In the rows, zero is written as 128.
One turn moves every row onto another: examples first, then more rows asked
J: [135  98 139 178 164 128 121 137 112 154 117 146 109 143 138 130 107 114
 152 142 151 167 163 135 128 119 129 133 142]
F: [167 135 102 129 142 110 135 106 138 116 142 121 100 126 118 139 121 124
 159 119 110 119 130 180 149 138 122 122 157]
Y: [ 78 120  92 115 123 121 133 133 107 103 130 118 106 105 136 107  96 116
 151 135 107 143 154 124 125 119 165 145 122]
D: [ 89 158 111 136 109 123 125 123 130 116 132 104 177 127 148 106 112 144
 113 131 149 103 111 142  96 119 129 114  99]
X: [178 119 140 162 148  93 102 114 124 131 137 109 117 152 111 138 110 114
 158 138 114 154 152 146 132 121 115 146 144]
A: [146 166 140 139  79 120 141 163 109 153 165 120 118 115 117 131 133 119
 159 150 115 153 122 143 160 136 120 118 142]
R: [119 144 114 145 143 132 119 174 120 119 124 137 144 135 140  94 130  92
 126 120 106 147 150 113 157  75 134 144 139]
V: [124 114 102 145 158 145 154 130 125 139 123 159  92 116 146 131 117 124
 153 123 148 132 140 168 145 136 137 108 155]
E: [145 156 143 121 101 135 130 136 130 154 132  87 108 123 138 105 141 125
 124 155 161 136 113  89 153 116  97 104 141]
Q: [115 120 157 144 146 121 101 129 131 151  96 167 106 131  97 124  94 156
 103 136 134 126 132 148 138 165 123 133 106]
Z: [115 173 156 112 140 119 135 136 136 128 100 103  90 101  99  84 110 120
 108 141 154 140 154 119 141 117  95 131 125]
G: [149 119 142 146 131 138 101 117 127 112 128 132 165 154 124 147 132 113
 111 112 139 116 108 133 153  71 105 127 121]
P: [129 143 120 157 121 140 105 167 123 134 138 167 109 129 129 161 129 144
 115 160 114 131 112 159 169 153 101 109 119]
B: [108 156 126 119 120 122 113 118 129  98 134 112 198 138 132 102 120 132
  84 143 122 126 140 133 124 118 113  98 121]
M: [ 59 144 107 139 115 124 116 147 121 124 138 117 154 116 122 112 134 116
 128 147 135 120 114 123  69 113 122 131 114]
C: [107  95 120 116 113 126 116  76 115  95 133 113 127 124 120 159  98 138
 136 127 140 113 112 144 121 116 136 129 104]
T: [ 78 142 123 122 126 123 104 143 120 105 140 126 175 127 105 109 142 104
  99 158 108 143 143 114  97 112 107 114 136]
K: [108 133 101 138 110 140  86 132 125 149 117  97 124 122 136 152 139 158
 146 167 139 140 102 116 163 142  79 114 121]
N: [132 143 177 126 105 101 137 125 117 170 123 120 115 116  85  94  98 131
 148 127 135 148 142 132 129 148 142 142 129]
L: [ 77 150 114 129 149 123  92 133 132 124  85 112 106 101  97 131 108 153
 129 152 132 143 143 146 150 143  76 141 106]

P moves to Q
M moves to T
And these:
G moves to C
V moves to J
K moves to L

One turn moves every row onto another: examples first, then more rows asked
vame: [138 170 137 195 155  99 133  95 151  95  53 150 128 122 107]
Far: [145 134 138 151 183 115 152  84 139  87  48 124 137 113 112]
Digin: [173 169 139 148 166  88 128 124 190 135 105 147 128 162 129]
nur: [153 129 173 161 165 128 154 128 134  70  74 130 123 106 135]
Zuze: [162 172 143 161 173 126 126 119 128 127  73 175 167 106 164]
nibu: [188 173 132 163 160  99 113 138 163 123 104 169 148 125 148]
Kunam: [125 140 148 173 168 165 128 122 167 130 109 114 121 113 151]
pazi: [107 143 126 185 166 107 142  91 122 127  92 132  91 143 129]
Gunos: [157 137 153 156 195 122 138  98 131  76  53 128 131 108 118]
Totuf: [147 131 131 145 209 122 116  75 160 123  59 132 135 132 113]
vuten: [119 164 111 165 161 107 154 125 106 137 119 125 129 130 147]
zevo: [159 137 143 149 222 127 108  90 152 103  63 129 133 130 115]
Tokan: [145 165 165 140 167  92 143 161 154 129  99 121 133 152 108]
mozo: [113 162 133 170 184  92 131 103 112 146  95 153 116 167 126]
gorob: [127 147 147 181 189 121  99 100 139 133  54 171 148 136 116]
fivin: [155 140 141 142 201 111 111 100 189 141  91 133 122 163 121]
rafu: [162 148 166 152 169  96 130 141 191 128 100 130 104 159 134]
lam: [134 125 168 159 187 161 128 134 147 124  94 140 150 121 173]
Dek: [138 144  99 133 175 104 122 150 140 107  96 154 155 164 155]
Nezor: [136 146 132 137 165 138 134  88 138  96  66 152  79 131 155]
buvu: [138 127 169 161 170 125 160 141 165  86  91 101 124 132 142]
nov: [131 166 132 144 192 113 126 104 150  87  76 160 118 187 146]
sim: [136 123 164 157 158 126 172 119 140  79  73 119 131 114 132]
Vimiv: [175 180 134 158 147  98 134 129 162 133 101 176 155 134 151]
lotin: [107 140 117 184 161 120 145  97 117 130 102 125 100 127 141]
lebur: [122 131 173 155 193 123 107 141 155 147  88 145 136 161 117]
gozu: [160 195 131 142 159  99 144 136 130 128  86 133 157 108 119]
Keko: [179 190 148 158 149  79 146 132 155 113  80 157 135 130 137]
Nuros: [146 120 146 156 203 130  94 110 177 149  81 141 125 142 140]
divuz: [135 119 169 160 152 148 156 138 142 104  98 144 145 116 163]
Vesez: [156 145 118 163 198 114 109  85 147 121  47 146 149 108 128]
rika: [130 158 140 142 184 130 129  87 146  89  68 157  91 165 150]
bolo: [116 164 132 160 183  97 136 122 110 151 113 145 127 167 136]
suk: [112 152 107 177 158 119 150 110 108 133 112 125 117 120 148]
Kize: [168 143 142 146 214 114 103 111 181 118  91 124 123 155 118]
Gevi: [185 168 135 153 182  92 111 131 185 119 106 140 129 151 126]
ded: [111 156 132 179 175  93 136  91 118 132  87 144  99 158 122]
putu: [131 154 152 190 146 121 149 118 176  94  90 112 102 127 123]
zur: [118 167 123 160 172 100 149 132 110 144 123 132 131 153 142]
kudep: [154 125 173 167 155 142 139 147 140  97  99 150 132 108 161]
Buful: [158 156 132 164 169  91 156 109 151  78  56 115 135 111 118]
fede: [146 127 103 126 141 121 137 140 133 109  91 140 110 113 160]
Siguz: [153 150 149 163 150 136 137 134 142 129 101 178 164 115 171]
vugub: [144 135 117 130 145 131 139 110 132 103  74 145  87 111 158]
Naden: [171 147 149 168 156 133 117 145 145 120 105 174 150 109 167]
giti: [142 129  97 127 154 112 129 157 136 113 100 143 138 136 160]
Dema: [145 169 124 156 173 152 123 116 133 144  93 137 158  91 148]
rere: [135 162 113 140 191 102 122 128 144  94  85 161 145 186 149]

buvu moves to Buful
bolo moves to zur
Vimiv moves to Siguz
And these:
Kize moves to Gevi
vugub moves to Nezor
Kunam moves to putu

